In the rows, 128 means zero.
A single turn carries every row of the set below to another of its rows. Some are shown first; where does it send the rows asked next?
mag: [102 104 116 116 104 124 89 122 106 99 171 120 126 142 149 119 133 120 98 93 106 109 110 120 98 139 154 138 91]
rekas: [120 123 124 108 178 135 130 113 112 131 131 107 111 131 108 123 128 166 116 125 103 143 130 133 120 152 147 100 148]
segig: [122 98 112 113 145 116 149 89 97 115 145 111 103 117 141 121 149 121 143 133 114 147 135 117 126 118 139 105 141]
pekef: [127 102 125 128 176 129 120 113 95 136 137 133 133 151 130 90 121 152 95 116 85 132 130 124 147 155 157 131 122]
zube: [112 123 116 107 124 126 142 129 87 131 122 141 133 146 142 89 114 137 88 149 98 147 104 143 139 129 168 134 105]
suba: [122 101 126 128 182 132 113 116 93 124 140 137 134 158 135 93 116 140 98 115 89 130 137 112 144 152 151 134 115]
bomap: [127 102 111 106 143 121 146 93 100 119 137 110 107 113 144 113 148 136 150 132 112 145 141 127 123 127 142 107 146]
Gefi: [135 124 105 100 105 151 128 89 105 125 132 115 113 124 173 88 114 135 119 126 103 149 132 136 128 142 144 114 128]
kagel: [119 122 126 101 130 123 138 125 97 124 116 139 126 145 151 88 118 133 92 160 99 146 105 144 136 125 165 129 101]
tizu: [129 137 100 101 108 156 121 83 104 122 142 116 110 126 176 94 109 123 108 129 101 148 131 131 124 139 141 106 129]
sol: [122 95 118 146 133 109 90 138 122 114 176 124 95 152 106 124 145 113 99 132 96 114 117 114 111 110 156 115 114]
lado: [102 115 123 124 117 131 89 145 123 121 161 111 106 166 120 129 121 140 92 116 102 123 90 135 93 124 159 116 93]
bevu: [113 127 128 109 178 140 130 119 115 123 131 108 108 136 108 131 121 160 110 131 110 147 123 122 118 154 143 97 143]
daso: [111 126 115 101 175 139 132 127 110 124 143 104 109 142 105 130 126 164 118 131 104 150 128 124 115 150 137 104 149]
vedo: [106 118 129 124 112 120 84 143 125 120 163 119 103 160 117 128 117 128 92 117 101 125 88 126 99 131 151 106 91]
Gibo: [119 103 97 113 139 124 150 99 99 115 150 111 103 122 144 118 149 130 150 137 117 151 134 117 124 124 135 115 148]
Dolev: [111 114 117 99 96 115 110 128 111 87 155 121 107 120 120 130 155 118 91 130 122 123 112 131 90 124 155 144 113]
gif: [133 123 107 118 122 133 73 125 126 93 172 112 97 129 109 131 136 119 82 127 108 117 138 119 96 128 144 120 133]
nitaf: [108 100 118 117 104 118 82 119 108 94 168 118 114 137 144 114 126 120 100 100 111 112 111 119 102 140 146 132 82]
kadur: [127 118 127 108 123 128 143 122 98 135 114 136 127 145 150 83 119 143 94 148 95 150 105 146 142 136 164 130 106]
Dip: [130 119 103 123 112 146 81 123 123 96 175 114 94 133 108 127 141 124 86 130 111 120 137 120 87 135 151 128 140]
Kap: [114 116 119 103 99 108 98 132 112 78 153 118 111 115 125 132 150 119 95 138 123 119 117 128 94 127 153 129 107]
nete: [114 101 115 122 179 132 120 121 85 129 150 132 133 159 126 93 114 148 98 114 83 131 136 121 141 152 155 135 120]
sefen: [124 136 88 105 102 156 128 91 100 124 140 117 113 127 169 92 107 128 110 127 109 153 125 130 127 137 140 121 132]
Kugi: [123 90 114 143 131 118 88 136 116 119 174 126 102 161 105 129 151 118 108 130 102 125 121 120 101 109 155 124 119]

vedo moves to Kap
Dip moves to lado
sefen moves to daso
And these:
tizu moves to bevu
pekef moves to Gefi

A single turn carries every row of the set below to another of its rows. Some are shown first; where does it send the rows asked next?
zudin: [129 93 133 134 100 88 105 146 126 132 146 124 98 123 138 148 139 113 129]
lif: [118 138 138 83 66 142 128 127 102 117 176 120 120 110 140 140 135 119 135]
Varu: [126 145 136 83 63 137 138 115 97 142 165 125 113 119 120 151 133 123 127]
piv: [147 77 145 110 127 137 125 130 111 147 161 121 88 121 110 122 132 105 122]
dul: [107 97 106 146 73 160 151 138 106 127 170 109 115 136 108 143 149 111 126]
kas: [126 123 120 133 85 125 120 139 84 93 137 111 106 154 113 152 164 115 112]
Laz: [152 116 142 80 113 150 118 134 98 125 175 128 123 127 132 131 148 132 115]
Raboz: [136 129 122 98 129 142 140 151 126 151 142 137 98 118 128 125 149 114 109]
podiz: [149 122 122 102 125 137 125 154 130 152 147 123 113 120 114 132 165 128 114]
bik: [128 137 105 96 117 134 112 140 98 105 151 147 100 132 79 148 125 113 137]
Konu: [114 110 131 116 109 102 115 155 119 156 141 114 76 110 116 137 151 110 127]
duz: [114 101 110 143 82 167 131 116 105 133 183 136 110 101 119 137 144 117 112]
baf: [104 127 125 116 101 98 102 140 90 103 149 127 79 131 98 162 149 126 114]
Les: [122 91 132 104 83 155 130 105 96 133 193 124 99 115 110 136 126 138 113]
nekat: [131 137 117 109 109 138 121 126 112 97 144 139 96 121 75 167 131 92 128]
buku: [149 119 145 79 111 150 138 117 95 129 161 139 106 129 127 141 138 122 100]
rifu: [137 154 120 109 87 133 138 136 109 130 149 123 119 136 94 132 117 101 155]
Rik: [107 135 116 138 68 144 153 127 113 130 174 108 114 128 114 124 129 130 127]
fop: [140 82 133 119 99 108 98 143 121 138 135 127 101 108 117 130 129 106 143]
Sos: [135 75 126 124 105 145 106 121 111 135 174 146 104 97 115 130 124 110 126]
vis: [112 101 120 127 86 101 104 142 112 101 138 118 101 145 120 162 144 132 112]
fevod: [141 72 141 134 112 121 115 130 106 136 177 139 101 113 127 149 131 99 136]
kulil: [123 149 129 109 83 140 139 135 118 110 150 123 115 120 110 141 122 79 148]
tek: [106 135 99 90 107 128 112 150 119 138 147 145 83 106 104 148 145 131 117]
mabi: [122 139 123 144 108 123 138 139 99 90 156 120 109 154 96 129 131 111 123]
Zula: [114 102 111 139 89 139 135 140 103 93 145 110 115 161 106 149 146 120 114]
med: [120 128 108 154 83 159 147 129 94 114 159 117 117 137 118 139 160 110 111]
Lofez: [122 133 103 100 105 131 111 141 130 137 143 131 86 104 83 167 161 126 114]
nemed: [117 78 121 132 84 154 130 120 93 142 190 133 98 112 117 155 141 108 128]
Pasik: [125 105 129 115 78 94 98 148 102 116 124 112 96 130 116 151 152 121 131]

zudin moves to fevod
Pasik moves to fop
kulil moves to nekat
And these:
rifu moves to bik
Les moves to Rik

A single turn carries every row of the set below to another of its rows. Some are shown first; where does it send the rows asked next?
Revin: [123 135 146 150 93 165 144 127 117 118 151 146 121 117 96 106 108 141 151 130 129 117 119 126 127 138]
fut: [138 98 132 162 108 102 108 82 144 123 128 159 119 132 80 129 124 148 142 130 134 103 115 139 98 124]
rulur: [154 67 162 150 128 116 149 123 151 94 108 151 116 117 129 104 105 143 122 129 123 127 149 133 91 122]
Fam: [134 94 125 153 109 97 106 85 144 118 125 161 115 131 80 130 123 141 138 132 132 102 121 138 100 125]
Mok: [130 94 126 164 110 106 106 81 143 116 126 160 118 133 78 125 124 141 137 135 134 105 119 139 101 121]
kika: [137 107 138 133 131 121 157 124 148 100 131 127 142 111 137 116 131 137 136 66 119 108 116 157 140 107]
gav: [124 97 120 152 120 108 141 115 154 100 161 95 139 108 110 91 103 153 172 134 133 116 124 173 140 101]
febor: [128 110 144 162 136 145 153 117 147 95 137 125 151 119 132 104 133 138 132 76 127 112 106 155 142 99]
gaziv: [148 69 165 169 130 131 146 119 150 91 111 149 122 121 124 95 107 142 120 135 129 131 143 133 93 116]
Reb: [108 123 130 132 99 158 140 128 114 105 143 150 115 110 97 108 105 122 142 136 123 117 135 127 128 138]
dezor: [121 95 115 145 121 104 141 116 154 99 158 96 137 106 111 94 103 148 170 135 131 116 129 172 140 102]
labat: [116 99 127 141 140 134 150 120 144 82 127 128 143 111 131 107 131 120 123 79 120 110 122 156 143 100]
gavan: [128 130 139 121 91 143 146 133 118 121 146 149 112 110 105 117 105 138 152 122 121 113 130 128 125 147]
nus: [163 74 173 165 124 122 150 122 153 101 114 149 122 122 129 101 108 155 128 126 129 129 137 133 90 121]
Domo: [127 98 120 145 120 103 142 117 155 103 161 95 138 107 112 95 103 154 174 132 132 115 125 173 140 104]

dezor moves to gav
febor moves to kika
And these:
gaziv moves to nus
Reb moves to Revin
fut moves to Fam

A single turn carries every row of the set below to another of its rows. Some are shown first; where does it send the rows asked next?
Bugi: [107 148 125 145 67 119 162 98 138 138 110 114 144 122 179 135 130 138]
vofe: [103 131 149 111 76 102 147 75 166 121 87 119 114 136 129 153 104 121]
pazul: [103 174 135 131 84 109 155 89 129 139 112 108 157 124 100 128 118 124]
nomim: [133 155 116 97 102 145 145 86 116 130 87 104 136 114 118 144 96 136]
zovav: [115 118 138 113 75 105 146 87 164 133 86 124 108 143 122 149 92 122]
gekol: [152 152 134 127 74 133 113 101 150 134 98 120 160 153 143 157 147 140]
mamu: [134 160 114 136 66 99 167 111 155 115 122 120 140 106 131 143 114 150]
ruv: [135 106 102 155 81 140 143 88 153 151 71 107 149 119 141 128 131 150]
Mora: [105 161 120 141 83 132 154 102 139 148 129 124 156 132 150 153 140 113]
big: [133 165 111 107 108 138 152 79 108 129 91 107 152 124 132 148 106 143]
gifo: [149 150 132 127 80 127 116 100 149 131 105 132 156 141 148 162 154 127]
Vetef: [139 117 114 158 104 120 145 80 154 161 117 110 154 150 142 143 135 126]
totar: [139 160 106 99 100 132 142 67 115 126 92 121 141 114 124 160 108 143]
nake: [102 145 118 110 86 116 145 59 168 115 106 123 136 112 102 157 135 154]
muzer: [122 165 149 129 102 128 142 100 135 121 88 97 157 115 115 121 134 123]
Dof: [113 121 144 117 65 100 140 66 168 133 79 113 116 143 131 146 100 136]
tavin: [108 119 135 104 74 95 131 71 168 133 84 111 119 139 129 156 106 135]
fimot: [135 144 122 144 65 107 177 120 160 127 121 128 146 124 124 135 116 149]
bisap: [143 149 129 127 81 132 109 82 152 137 94 140 150 157 147 155 148 135]
romas: [119 110 95 141 82 128 143 91 140 162 67 106 156 130 141 136 121 158]
Bifep: [130 106 141 132 70 134 147 48 149 163 107 125 132 135 122 135 118 131]
rela: [141 162 139 136 69 126 115 92 155 134 86 135 149 146 157 151 143 127]
podo: [118 104 98 143 84 132 148 85 144 154 67 111 149 117 121 121 126 152]
favuv: [121 163 112 93 96 143 144 76 117 134 85 110 139 126 120 147 95 147]
Mon: [128 158 109 131 75 99 169 121 152 122 120 125 141 112 115 138 114 143]
lir: [140 116 109 115 74 133 148 68 135 153 101 141 116 135 111 113 117 136]
Badoz: [134 120 119 132 99 124 139 91 152 146 111 105 143 182 145 149 117 150]
Tovit: [129 113 93 146 70 135 140 92 154 157 70 115 138 121 140 117 126 145]
lok: [139 149 123 142 69 113 174 118 160 120 109 116 155 109 108 143 120 150]
zufa: [100 154 123 129 91 136 146 41 155 138 102 114 136 127 102 145 104 148]

zufa moves to pazul
tavin moves to nomim
lir moves to nake
And these:
vofe moves to big
ruv moves to Dof
lok moves to rela

